One vector is turned by the same rotation once a tick. Each row is the vector after some number of ticks, and that number follows the row.
The counts run from 0 to 516.
[ 68 102 141  97 152 206 145 123 173 108 122 151 107 138 123  91  96 125
 152 126 180 157  94 144 114 157 122 162 107 152  83 129 140 128 135  90
 128 125  88 106 136 169  82 139 131 100 117 138 131 126 116 147  93 146
 143 123 128 159 156 101 145 134 121  98  79 151  97 116 149 158 114  76
 111 103 117 136  91 168 140 175 161  79]  9
[ 93 103 134 118 162 192 124 118 132 108 108 130 123 113  96 103  66 120
 114 146 162 139  79 119 117 130 125 161  92 115  69 154 141 114 140 149
 127 142 101  74 117 134  77 128 157 114 111 150 123 139 109 154  67 115
 167 118  98 125 154 113 148 126 143  94 116 154  95 167 128 165 106  82
 138  89 117 136 108 164 128 127 127 116]  137
[ 63 105 136  98 145 212 153 154 148 166 124 148 116  95 120 116  71 140
 141 131 185 134 110 125 130 156 118 169 150 138  94 134 114 106 134 114
 119 153 116 117 135 118 102 159 160 135 115 137 156 105  98 155 110 124
 122 149 121 163 146  77 158 113 131  93  87 144 138 101 150 160 120  91
 124 109 144 132 109 170 121 174 134 124]  243
[ 67 110 132  92 138 196 143 128 144 148 103 136 106 108 116 125  71 150
 130 146 176 127  95 127  94 138 117 176 114 138  89 151 124 109 156 154
 108 153 112 107 131 135  73 145 154 122 133 162 125 121 123 169  88 121
 126 148 113 162 164 101 146 137 122 117  93 116 107 114 164 154 102  93
 135 113 141 106  80 166 133 150 153 105]  409
[ 94  99 135 115 182 196 140 119 158 137  83 140 133 123  97  97  74 127
 119 151 172 123 115 124 118 140 128 170  95 101  81 149 139 153 141 145
 103 148  93  94 109 156  78 103 128 119 148 170 108 122 106 168  97 131
 106 123 101 142 148 103 167 121 119 121 103 109 121 131 134 168 116  67
 141  91 109 147 105 183 138 135 129 110]  317
[109 101 141  82 164 160 120 111 167 133  81 144 115 110 111 130  98 124
 128 123 179 141  86 135  82 162 110 152 129 113 115 155 134 156 139 111
 102 140  98  98 133 174  68 122 136 119 104 166 125 132 108 151 103 138
 135 136  98 138 116 106 157 108 127  92  96 116 167 112 130 159 127  89
 128  94 121 164  90 162 154 152 126 111]  186
[102 100 119  77 161 230 124 152 181 126 116 162 123 130 121 122  79 134
 139 105 167 136 121 129 128 165 109 165  89 143  87 132 118 133 148 134
 123 151 101 131 116 124  83 139 137 112 114 163 144 132 127 166 112 123
 135 178 111 166 118 113 159 121 101  93  93 108 146 153 148 137 120 100
 136  92 141 172 106 164 151 181 128 147]  110
[ 68 119 136 100 149 169 136 111 135 108 138 152  74 123 116 111  76 154
 108 130 211 159  84 141 117 123 138 154 127 153  81 151 134 100 102  84
 141 144 134 111 133 168 101 115 143 120  90 144 129 111 106 139 116 136
 153 106 131 140 134  86 126 140 131  91 104 109 106 142 157 162  87  94
 148 105 130 153  79 157 142 156 139 105]  231
[ 72 134 155 105 169 223 151 142 176 148 100 150 105 112 114 122  84 159
 142 151 195 122  99 143  96 161 112 172 125 168 120 115 107 142 139 109
  97 159 127 105 135 136  87 142 168 122  98 125 135 131 109 165 100  91
 136 159 107 152 140 103 155 135 118  87 103 138 134 104 160 139 124  97
 127 114 129 142  98 165 140 163 149 111]  75
[ 83  86 144  85 138 172 163 123 146 133 100 155 101 153 127  99  83 136
 110 125 192 139 109 130 135 151 107 173 140 113  95 173 137  94 130 147
 128 165 128 112 122 133 112 152 142 129 170 150 148 116 102 180  92 135
 100 135 124 165 143  69 169 102 128  99 111 101 130 109 139 171 106  91
 168  79 146 145  86 177 121 123 124 124]  153
[101  96 138  93 152 154 158 147 172  95  68 150  89 159 138 118  84 107
 124 158 164 170  59 156 111 169 128 172 119 100  85 136 136 118 112 128
 128 155 111 123 111 146 127 134 140 125 111 169 163 137 111 161 102 135
 159 136 115 120 104 101 167  91 145  90 108 102 152 142 111 137 129  70
 142  77 152 153 103 166 124 150 128 127]  222
[103  72 121  95 147 180 134 155 158 101  96 132 102 148  91 116  95 104
 129 131 177 152  79 149  82 158 112 166 117 117  77 112 130 115 124 127
 128 159  99 121 128 167 100 123 142  97  92 163 134 137  96 141  99 143
 138 134 112 113 123 132 180 107 133  80  96 137 148 129 119 146 123  68
 100 102 116 149 101 150 136 170 117 112]  224
[131  88 155  71 170 172 133 144 189 150 100 143  94 117 106 118  94 133
 129 106 197 145 116 173 104 148 108 150 106 148  99 153 122 111 138 123
 144 161 113 123 128 173 116 102 125 115 129 178 113 130  93 149 134 156
 161 152 123 147  96 107 172 105  94  91  98 105 139 138 116 155 109  83
 129  99 104 144 101 145 140 174 131  93]  495
[ 86  85 145  71 131 172 151 163 144  91 123 136 116 151 120  92  71 149
 109 141 169 142 107 123 114 139  96 170 144 127  67 155 114 111 110 135
 144 181 160 115  81 133 104 135 146 148 112 145 159 147 100 141 111 105
 119 139 122 122 157 100 169 110 110  85 112 109 135 121 131 175 102  93
 148  94 152 172  86 178 128 126 121 136]  156
[ 99 108 174 101 175 177 141 105 161 131  99 150  90 132 140 100  77 135
 101 138 165 172  84 162 149 137 133 158 137 168 101 137 136 142 101  79
 111 141 127 100 106 162 137 105 123 128 113 119 144 130 117 161 112 148
 147  88 113 153 130  94 140 117 133 100 113 110 131 144 145 173 117  81
 162  94 104 157  84 178 142 157 123 100]  51
[116 106 157 102 181 230 115 125 179 103 134 161 113 136 103 100  70 141
 131 120 174 144 135 120 149 137 131 151  89 155  83 113 129 137 111  94
 131 166 123  98  97 121 115 107 151 121 106 136 132 152  92 161 117 110
 152 137 120 150 130 120 159 153 105  87  95 135 122 127 131 163 135  94
 126 105 105 172 126 166 123 179 109 117]  381
[ 70 110 135 113 145 194 138 122 146 160 118 150 113  78  97  98  66 126
 135 146 181 132  87 139  89 142 122 156 130 138  99 142 125 123 158 129
 109 146 100 108 137 157  69 136 148 128 118 158 127 117 103 148  91 133
 145 145 107 153 158 108 139 128 116 111  97 134 114 108 154 184 101 110
 121 106 130 138 108 170 146 156 141 101]  408
[ 71 123 185 116 156 174 179 152 168 125  94 123  74 164 115 135  98 125
 123 134 182 147  69 166 152 164 130 170 133 120 112 130 115 117 121 132
 118 171 132 107 104 138 146 130 145 118  92 140 144 160  87 176 108 117
 168 130 105 128 118 110 177 134 144 105 127  96 122 113 142 147 131  98
 125  96 146 150 105 149 112 153 135 103]  257
[ 83  69 136  76 126 176 138 131 129 102 111 137 115 155 108  93  77 127
 121 127 177 148 112 145 111 156 107 158 153 149  86 135 109 101 105 108
 137 171 156 123 102 145 106 145 134 133 122 132 164 132 107 150 110 132
 106 129 118 131 154  93 163 102 126  83  94 114 148 108 147 180 118  88
 144  91 144 152  94 173 135 147 109 114]  155
[ 99 135 176 115 150 214 159 151 153 150  95 146 105 123 103 119  78 133
 123 162 179 140  78 137 132 149 166 166 106 138 113 142 123 109 146 161
 114 166 139 123 124 118 150 152 171 121 121 136 138 152 109 190  96 130
 142 137  86 146 130  96 167 127 137 107 108 131 133 126 169 144 139  98
 156 102 136 125 113 171 106 152 118 117]  38
[103 106 139 103 158 211 146 103 155 125 105 149 120 168 123  93  68 129
 106 142 162 174 109 133 129 133 123 165 108 148  81 140 135 133 115 118
 122 138 109  96 106 133 120 106 130 104 117 142 118 145 107 176 106 133
 132 112 108 160 151 124 146 131 126 103 116 129 121 161 135 157 115  70
 165 100  91 135  70 168 114 138 122 113]  49
[ 94 102 160 105 145 204 153 145 134 128 102 150  94 107  96 120  78 121
 146 149 183 142  94 147 122 160 155 154 129 144  90 101 111 122 124 122
 118 159 140 122 111 143 121 150 168 121  89 119 141 132 132 155 114 131
 112 126  94 141 148  73 174  99 136  80  95 136 147 101 177 131 137  78
 126  98 145 149 126 182 109 164 138 131]  40
[118 110 137  77 125 161 145 126 168  98 111 163 111 128 130 110  81 148
 122 123 203 168 106 121 133 122 116 156 119 141  80 171 145  91 104 119
 131 141 156 127 151 133 143 128 137 120 138 135 165 144  99 160 113 119
  92 107 126 153 137  75 156 111 129  89  74 119 122 107 161 159 129  63
 152 108 131 137  93 169 137 153 139  99]  284
[114 102 148  79 158 166 130 140 149 131  94 150  97  94 115 136  79 121
 117 127 154 167  54 170 124 148 142 150 108 157  90 132 123 118 117 125
 135 143 138 120 128 167 134 133 130 120 114 156 168 135 126 151 107 187
 180 143  94 138 115  91 146 123 123 104  73 142 125 154 159 161 128  75
 161  99 111 144 117 167 161 187 127 103]  273
[ 68 113 146  68 127 180 146 161 150 107 105 137 113 126 124 134  55 156
 125 130 169 135 141 119 132 154 102 164 121 137  87 156 133 116 121 122
 140 163 124 111 106 102 118 164 149 124 130 160 162 128 118 158 114 108
 123 153 141 154 136  63 173 136 143 103  78 149 120 114 145 150 114  78
 144 107 143 121  91 152 118 152 141 126]  245
[118 119 163 121 181 225 141 124 192 129 121 158 118 127 117  92  64 139
 119 143 163 150 113 122 141 122 128 162  92 126  89 134 135 145 122 131
 127 158 109  91  97 105 109 111 155 133 111 140 131 158  95 174 109 113
 143 135 101 143 133 138 155 143 113 113 111 116 120 128 123 148 118  95
 154 115  95 171 119 165 124 150 103 130]  382
[ 76  71 159  91 140 154 159 139 158  94 115 151  97 158 139 105 100 128
 113 104 180 156  67 148 144 129 118 161 148 125  84 137 108  97 107 110
 122 152 158 118 113 164  92 126 128 114 104 142 170 154 118 141 113 139
 132 127 105 135 142 113 158 137 125  92  85 102 109 122 168 173 119 105
 145 111 139 142 105 157 163 164 120  84]  323
[103 113 139  97 118 169 162 128 180 112 110 159 124 125 137 109  57 159
 121 144 201 149 115 112 128 116 110 162 122 104  60 182 152 111 133 150
 129 150 125 126 142 109 129 139 137 123 135 141 145 139 111 170 110 128
 103 117 107 136 151  86 163 130 140 100  75 102 118 127 158 165 116  74
 158 100 135 143  93 173 139 144 135 107]  283
[ 96 117 149 110 132 193 155 125 178 115 119 176 119 121 116 106  59 152
 119 148 205 128 121 114 131 118 108 171 142 122  51 165 142 138 124 143
 114 150 111 131 144 119 114 120 145 127 118 130 135 124 101 153 116 138
 101 114 104 120 158  96 165 125 124  96  82 112 119 107 160 169 107  94
 138 101 117 144  84 163 144 157 115 111]  282
[ 66  90 137  96 134 176 148 115 157 123  99 140 100 136  95 119 124 104
 134 119 216 140  94 145 102 152 104 164 134 127 104 153 125 104 144 117
 118 156 115  96 140 166  82 134 122 111 127 148 130 126 103 153  89 130
 127 119 122 146 127 103 169 132 131  78 109 129 122  97 143 184 116 105
 107  90 110 142  89 161 144 148 138  63]  189
[ 98  88 144 101 150 205 137 105 150 127 113 154 133 138 103  92  92 105
 125 120 182 152 119 136 147 153 139 155 107 117  77 129 138 120 143 114
 117 119 101 115 140 144 121 118 137  85 129 140 120 115 119 167  95 161
 116  90  95 158 142  85 171 132 126  79 104 148 107 122 163 171 135  65
 132  90 102 131 103 171 117 151 111  97]  484
[ 98 104 131  89 155 175 157 139 159 101  75 147 109 154 135 124 104 128
 134 146 176 158  62 154 100 179 110 170 135 115 100 104 111 137 130 105
 113 155 132 120 134 156 101 142 148  94  79 142 136 134 112 153 102 133
 108 139  97 122 127 113 172 113 137  93  91 134 141 110 147 149 139  64
 140 110 140 158  90 147 131 163 129 109]  389
[ 62 102 148  82 148 145 170 132 146  98 118 140  96 160 137 111  94 138
 115 125 187 146  89 147 141 145 115 163 136 126  84 161 122 100 107 144
 126 156 155 110 109 174 110 136 115 123 127 133 177 153 114 157 115 131
 127 138 122 145 139  94 137 143 126 103  99  92  99 128 168 170 102  95
 162  87 149 147  88 169 154 137 140  91]  322
[112 113 140  72 156 150 144 119 168 111  95 141 102 117 133 130  80 166
 109 134 177 168  88 124 138 118 109 151 102 126  87 175 137 119 106 116
 120 137 142 100 130 160 113 111 126 128 117 143 171 158 106 156 100 127
 137 119  99 148 141  86 141 131 128  93  87  95 118 158 146 159 117  70
 187  88 121 147  95 169 162 150 146 116]  452
[123  95 160  79 161 164 161 129 161 122  91 113 118 140 128  99  75 153
 133 140 166 174 102 144 104 148 121 138 112 113  87 139 118 104 141 126
 163 149 138 102  94 154 103 128 134  88 130 165 105 140 111 146 123 121
 146 127 104 133 140  89 182 108 125  93 100 141 110 138 126 153 110  27
 173 116 146 136 106 137  86 150 138 113]  429
[104  94 138  83 158 176 109 106 152 125 103 128 111 100 100 132  83 136
 107 100 201 131  78 138  99 145 126 155 119 143 120 156  99 141 131 110
 119 156 124 104  96 155  63 109 147 111 101 174 112 111 108 156 127 142
 152 155 108 139  96  97 157 140 113  85 115 101 137 136 140 165 108 126
 146  80 132 169 103 133 139 175 102 108]  366
[ 94 115 176 112 158 201 163 123 137 141  94 134  89 140 111 128  76 157
 129 151 161 156  68 160 120 157 155 165 101 178 125 127 113 113 124 134
 109 159 148  89  98 156 129 147 165 128 118 143 146 168 122 180 106 124
 168 147 102 158 137  84 149 134 134 118  93 128 119 144 160 133 108  81
 147 104 133 122 108 162 111 151 152 116]  475
[ 53 113 133 106 148 221 140 117 156 104 132 152 119 164 128 102  81 135
 142 134 172 151  93 133 121 145 113 166  99 160  61 131 130 146 135  95
 115 133  91 105 127 147  70 118 144  98  89 128 130 140 111 172 102 123
 126 129 115 139 166 113 139 138 123  96  93 140 114 133 140 133 107 100
 129 109 118 142  73 170 147 156 158  98]  10
[ 97  85 145  60 148 173 148 163 164  98 108 137  92 146 122 128  87 125
 110 104 161 173  98 167 146 152 114 151 122 154  86 146 122 119 101 113
 142 155 129 126  99 167 120 112 102 125 106 153 178 159 105 156 124 144
 164 146 126 140 121  93 160 116 122  76  83 107 146 154 130 164 111  93
 140  85 118 140  92 151 164 166 133 121]  491
[ 87  96 173  72 165 185 140 115 179  98 132 133 123 126 147  98  81 127
 151 103 175 158  97 136 156 157 124 142 104 134  72 117 113 140 144  92
 139 136 122 103  94 133 102 130 145 102 100 137 115 146 116 142 115 133
 149 121 108 134 117  88 168 139 117  97  88 159  99 105 140 158 112  85
 130 111 144 161 133 143 117 166 120  93]  212
[ 73  98 136  90 130 194 159 145 132 131 103 117 112 160  99 104  67 140
 111 138 168 159  90 128 125 106 113 163 133 147  68 156 120  98 118 134
 124 143 127  98 100 125  91 119 133 108  89 141 126 141  99 161  96 115
 136 132 116 141 161 124 160 122 119  87 109 117 118 146 128 170 105  87
 142 109  95 117  52 152 145 133 133 104]  359
[104  94 158  98 176 186 128  92 143 117 124 129 110 130 131  86  81 143
 137 130 196 154  90 132  98 144 118 157 116 143  78 128 107 136 132  83
 152 133 132  94  98 161  76 105 152 109 112 156  79 121 117 141 121 121
 144 114 111 127 129  98 152 108 121  82 104 154 123 123 119 160  95  77
 142  98 131 169 105 145 100 163 111 112]  431
[ 88 110 150  91 160 186 151 118 174 118 114 140 114 145 141 107  97 120
 148 139 166 156  82 144 107 170 116 162  85 129  88 135 137 124 147 121
 122 131  96 100 129 179 100 142 126  99 138 163 147 132 122 167  91 136
 150 124 119 157 150  96 137 138 116 114  88 146  93 137 144 148 111  63
 113  96 132 126 110 165 130 150 176  94]  8
[122 112 147  80 168 214 101 138 169 121 122 148 116  68  94 127  95 136
 125 134 181 125  90 128 107 130 121 147  86 153  96 138 123 126 130 116
 130 164 144  97 136 149  93 124 163 127 105 151 136 159  95 136  91 123
 157 147  98 135 126 138 147 125 113  70 102 147 135 141 142 158 124  95
 140 106 113 163 133 172 150 170 118 125]  71
